(in the rows, 128 means zero)
The rows below come in pairs that one turn or mirror swaps. Which row does each named row swap with?
kival: [110 115 141  97 109 130 111 107 125 148 109 128 133 156 113 114 147 135
 133 116 143  82 131 148 118 162 124 132 120 130 152 114 128]
Vasab: [107 110 168 120 112 133  96 161 108  97 126 132 155 180 118 152 148 123
 123 128 148 132 120 130 133 143 138 117 125 140 143 155 163]
kes: [131 107 116 135 131 133  98 115 116 130  96 141 150 149 115 131 133 112
 161  93 164 108 106 158 104 144 125 125 136 135 117 132 122]
bev: [122 123 133 141 124 159 121 151 158  87 121 116 166 146 181 125 108 108
 172 126 170 137 120 137 106 117 114 119 147 132 121 162 148]
vot: [126  92 132 107 102 139 145 157 132 120 131 118 184 116 172 112 111 121
 128 141 130 113 125 135 133 142 100  98 162 138 126 160 136]
sifi: [118 133 159 111 115 168 155 119 135 104 150 160 166 110 129 121 151 111
 169 143 138 116 121 121  97 106 114 124 154 125 158 138 114]
Viti: [122  88 156 103 121 163  96 166 137  94 118 113 175 138 119 105 139 116
 122 106 153 136 127 142 131 118 130 149 111 148 152 154 127]
saras: [154 105 102 122 104 181 115 140 139  86 109 119 152 136 147 142 135 123
 147 100 163 117 124 128 104 136 137 149 134 130 151 152 123]
foped: [107 139 117 126 131 164 119 127 135 108 125 131 135 195 119 135 130 130
 110 125 140  95 124 129 110 124 128 118 116 122 144 129 153]
pusuf: [130 100 124 100 104 130 142 154 126 133 134 124 184 104 157 101 120 117
 120 118 123 117 124 133 139 129 115  98 158 131 136 163 136]
kup: [117 121 144 108  94 146 113 121 147 140 106 109 126 161 154 111 128 133
 150 134 165  87 142 158 119 158 107 135 118 133 151 122 139]
Zur: [119 116 140 118 129 127 134 119 134 108 110 130 163 117 119  85 142 120
 129  99 158 131 108 147 122 142 140 145 120 104 166  93 105]
Vum: [ 79 134 122 117 141 111 131 139 122 109  97 101 136 139 134 131 112 130
 151 102 120 133 109 129 111 151 137 107 135 110 171 168 125]
gavod: [112 121 128 155 128 110 140 146 108  93 126 157 173 145 150 136 121 110
 142 128 156 139  96 132 118 127 129  99 156 111 124 123 150]
zub: [123 120 129 131 107 156 119 146 149 119 114 114 153 155 180 121 103 125
 158 140 170 105 140 156 107 143  97 119 141 145 122 149 147]
Pup: [ 93 111 178 116 115 131 137 143 113  93 119 136 149 160 109 160 143 129
 129 149 139 123 126 130 123 146 140 113 132 132 140 118 174]
vufo: [124 100 150  98 125 150 129 166 140  83  95 104 181 107 124  97 113 120
 127 108 149 130 135 135 124 122 144 140 139 139 150 155 135]
bezi: [101 135 154 101 114 161 142 112 130 106 139 157 161 119 123 124 158 102
 166 137 122 109 106 114  94  99 118 121 156 124 146 147 112]
Ber: [ 87 116 181 111 123 149 152 124 149 120 144 102 151 144 152 137 150 128
 138 133 141 150 106 134 127 168 124 105 119 109 172 119 140]
Ruloz: [122 148 138 136 131 139 101 123 158 108 114 129 144 167 132 111 132  91
 168 107 181 129 111 141 112 106 130 124 125 117 127 122 141]
Bitu: [ 79 135 123 115 141 113 144 128 115 112 104 123 133 131 127 125 114 133
 159 112 113 126 114 128 109 141 121 107 138 111 183 170 120]
zoziv: [131 123 112  93 103 113 115 137 144 115 119 108 141 121 144 102 134 109
 136  89 133 127 115 116 149 122 146 117 133  97 165 156 126]
Vifo: [127 121 161 106 107 171 147 120 140 110 152 155 173 115 126 123 160 108
 156 142 141 106 118 124 103  98 117 127 151 127 137 123 123]
dufel: [ 90 118 174  98 107 138 145 129 156 123 135  95 141 146 156 120 141 130
 133 143 142 131 121 133 132 176 119 115 118 114 174 112 134]
zop: [133 109 123 110 112 138 136 160 129 122 128 128 193 112 158  91 106 119
 124 122 137 107 129 136 127 122 113 109 162 139 125 165 128]
ros: [ 74 138 127 109 139 124 133 125 123 104 104 120 136 125 127 132 127 117
 165 109 107 132 106 121  99 134 129 113 139 116 164 174 107]
vef: [ 86 118 175 112 112 135 143 120 140 113 133 106 133 153 147 146 151 133
 152 135 149 138 108 135 126 171 122 121 109 107 172 107 142]
rafim: [101 101 158 135 148 177 145 120 132 119 159 138 177 156 133 151 143 118
 135 130 142 127  92 134  98 149 122  96 137 128 128 125 127]

rafim swaps with zoziv
dufel swaps with vot
kup swaps with zub
sifi swaps with Bitu
kes swaps with Ruloz
Vasab swaps with Viti

The rows below come in pairs that one turn or mirror swaps. Which row does each named row swap with?
N: [ 85 115 150 120 138 123 138 143 164  87 134 140 173 126 142 137 114 115
 127 127 117 105 145]
W: [106 139 165 119 150 152 101 124 125 125 104 142 133  97 113 104 134 107
 125 122 140 119 144]
Q: [125 127 160 133 159  86 127 123 152 138 107 135 168 133 141 153 133 120
 142 126 120 148 148]
T: [119 145 147 155 147 124 158 143 116  99 113 138 112 136 142 153 134 102
 106 101 105 132 137]
J: [141 136 116 140 104 126 187 161 129 136 109 131 148 122 134 140 121 123
 125 101 129 101 154]
P: [144 116 135 130 129 125 122 129 143 153 100 132 175  97 124 138 130 142
 131 141 155 141 149]
S: [ 93 143 153 150 105 131 125 148 119 121 104 141 134 145 117 111 124 103
 126  98 118  86 146]
Y: [ 94 142 132 134 142 104 166 145 116 143 116 137 147 151 153 151 123 134
 138 126 132 125 149]
V: [157 137 118 141 119 138 144 178 138 126 160 131 134 106  98 129 115 129
 115  96 118 103 142]
G: [138 136 138 132 117 128  67 151 140 122 125 125 124 122 115 122 119 143
 134 120 129 147 149]
A: [146 106 135 122 123 160 115 170 152 151 131 114 146 104 119 122 117 130
  92 115 139 131 143]
F: [140 168 177 125 162 113 133 148 150 120 126 140 131 151 136 166 124 110
 139 117 125 122 135]
X: [144 114 143 161 116 135 106 146 139 122 181 134 137 127 110 127 123 107
 127 115 112 135 156]
M: [133 125 148 142 150 111 117 146 162 139  80 132 153 166 132 142 122 129
 135 124 110 142 137]
U: [134 144 120 104 134 133 108 147 140 135 149 146 158 120 140 112 123 108
 118 120 117  94 102]
E: [134 143 121 127 124 148 144 154 107 122 158 129 128  90 103 145 124 135
 115 114 100 128 155]

X swaps with F
J swaps with P
Y swaps with A
Q swaps with V

The rows below come in pairs that one turn or mirror swaps. Which row does each named row swap with?
masob: [139 129 178 115 127  97 146 138 119 145 143  92 112 127 100  91 109 124
 113 119 135 141 110 103 119 111 161  87 100  57 106 112 122 145 164 145]
tane: [158 149 148 130 138 112 142 147 160 145 141  84 102 135 111  69 116 129
 125 122 153 151 146  93 104 136 138 128 110  75 118 116 114 100 126 150]
nuf: [163 164 140 111 166 115 137 121 149 106 137  93  83 101  99 131 133 108
 192 131 138 174 131  80 127 117 110 123  75 118 121  86 146 129 139 157]
Lagef: [144 140 168 117 131  89 154 136 126 144 139  98 117 128 108  87 112 125
 121 105 140 149 115  90 115 114 166  93 104  68 110 117 116 133 166 153]
duzav: [132 107 162 126 153 104 132 154 154 138 169  72  97 121  69  98 141 114
 118 144 151 139 131 144 126 126 120 118 127 115 124 113 125  96 133 150]
Vepu: [151 127 155 110 152 144 113 129 137 114 152  69  50  94  88 136 131 114
 168 146 127 163 136 112 130 120 101 117  76 107 130  83 157 131 120 122]
fos: [147 139 144  95 133 103 133 104 130 131 132  82 106  90 110 119 101 123
 150 105 119 177  90  60 112 123 133  61 102 113 136 125 137 143 160 130]
giteb: [156 159 140 112 164 117 137 120 146 104 136  94  92 104  97 131 140 107
 194 134 136 171 124  83 124 115 108 128  73 126 123  87 145 132 143 156]
Fom: [153 124 169 103 157 128 119 133 121 116 150  83  55 102  87 135 128 122
 166 146 128 159 133 107 140 110 123 111  75  85 128  72 152 141 138 117]
gafeb: [130  97 157 114 155 134 111 106 134 112 146  51  71  90  71 130 136 108
 130 151 109 148 108 131 132 121 104  92  83 100 128 122 165 130 129 136]
falad: [114 125 145 112 152 131 122 125 157 124 155  85  94 110  93 137 140  99
 183 136 128 168 114  97 119 133  85 122  95 151 130  85 139 124 140 142]
Vomul: [157 168 142 109 124 114 144  96 139 105 118  67 103  91  92 115 115 105
 158 104 106 161  98  86 117 113 120  94  72  98 105 143 167 142 136 157]
monil: [137 143 137 123 123 111 137 121 163 150 130  77 114 122 120  78  95 121
 121 101 131 161 115  68 100 148 134  94 119  86 126 134 119 106 141 147]
kotag: [151 147 141 114 148  80 150 110 141 107 127  74 114  92  73 115 132 109
 143 114 126 152  88  99 136 106 131  81 108 110 119 139 159 125 163 182]
tadun: [154 147 160  89 133  97 143 114 119 126 139  90 116  94  97 130 112 128
 155 108 126 179 100  67 115 111 140  69 101 112 123 112 146 153 168 132]
gaba: [115 108 169 122 130  99 128 119 119 130 143  77 111 118  79 107 121 110
 105 122 114 130  94 121 126 109 153  82  97  68 112 139 140 145 152 153]
vib: [133 152 128 115 157 122 126 115 163 121 138  78 105 111 105 128 135 101
 182 128 137 174 124  77 118 131  97 126  88 149 139 103 128 115 136 153]
sut: [150 136 178 111 131 102 145 140 116 142 139  96  96 127 105  92 110 132
 126 114 134 146 125  94 121 112 164  99  91  47 110 102 127 140 155 132]
sinas: [149 119 162 106 150 140 110 125 128 113 150  67  54  91  81 139 122 114
 158 154 122 157 125 116 137 114 109 100  76  92 127  83 160 144 130 120]
Nadek: [156 152 154 128 138 109 147 150 157 148 147  90 101 137 110  74 118 125
 130 119 156 151 150  94 105 133 136 130 108  76 111 109 113 103 127 154]
roroz: [123 139 136 110 153 126 123 124 163 123 131  93  92 116 106 120 136 102
 182 134 132 172 114  83 113 127  84 122  84 152 132 101 122 118 136 158]
Gukam: [114 101 171 107 123 139 118 151 139 159 176  76  92 121  93 109 127 123
 136 133 136 155 125 118 101 134 100 111 113 125 128 101 124 124 120 108]
tebak: [134 152 135 128 132 116 136 130 169 151 137  75 122 135 119  82 115 115
 134 111 146 160 133  76 100 143 123 123 110 109 130 130 106  99 129 153]
nabol: [138 138 156 118 127  85 154 112 136 123 132  74 128 108  91  91 122 101
 113 105 121 141  89 104 124 114 145  81 101  87 110 152 142 132 152 177]
Zif: [123 102 158 117 144 129 103 111 128 111 146  59  70  95  68 135 127 105
 131 144 106 142 105 129 137 114 118  90  83  87 127 122 165 142 127 136]
gez: [133 110 155 118 145 132 117 126 150 112 159  51  73  96  70 122 143  96
 136 148 123 144 119 140 134 124  91 113  94 118 127 119 163 117 108 147]
Debid: [134 126 159 127 120 134 130 143 155 130 155  52  88 113  67  95 141 115
 124 132 128 135 125 142 114 126  95 126 106 100 108 131 160 107 101 152]
fel: [139 111 175 105 122 140 119 154 138 153 174  68  84 115  87 108 123 137
 125 136 140 161 142 116 103 134 111 110 117 104 126 100 138 122 114 101]
sol: [134 143 134 122 133 114 132 131 172 147 121  85 104 130 122  73 107 119
 130 114 140 161 122  73  97 141 116 108 109 107 129 133 102  98 132 158]
Rada: [118 111 171 117 132 100 143 112 123 134 138  74 124 118  87  96 127 112
 102 119 114 137  91 119 116 115 144  82  94  76 106 145 139 139 159 158]

gaba swaps with Zif
tane swaps with giteb
Vomul swaps with duzav
tebak swaps with vib
roroz swaps with sol
nabol swaps with gez

The rows below come in pairs that one turn or mirror swaps. Which row does each named row swap with?
lubo: [159 122 108 125 130 127 129 110 143 179 121 140 127 112 119 115]
duz: [132 134 126 100 122 134 136 126 128 143 156  91 137  98 119 115]
Piro: [114 140 117  91 150 125 137 126 148 160 125 129 150 128 101 119]
sako: [111 128 140 166 138 112 130 154 113 107 101 132 113 134 114 124]
bon: [159 140 123 128 131 145  90 106 133 141 103 147 126 122 140 128]
Toses: [ 96 134 142 132 131 117 140 157 127 135 108 118 113 121  88 111]
kal: [136 145 120 170 132 114 134 117 117 115 104 114 131 130 154 147]
daseb: [149 102 137 149 132 106  98 143 124 103 110 126 135 133 147 127]
Dovi: [140 133 123 142 163 115 120 118 122 115 111 152 150 148 147 143]
bamik: [106 157 119 108 124 128 142 127 140 156 113  91 127 105 111 127]
gazup: [155 130 149 171 149 129 136 121 145  95 118 133 134 127 122 129]
zolud: [156 130 128 146 126 128 122 116 110  99 143 109 143 123 155 133]
lenu: [122 103 113 101 133 128 121 155 144 149 128 105 128 103 102 107]
sepi: [131 142 147 116 159 141 145 139 155 142 131 115 121  92  94 117]

lubo swaps with bon
Piro swaps with Dovi
kal swaps with bamik

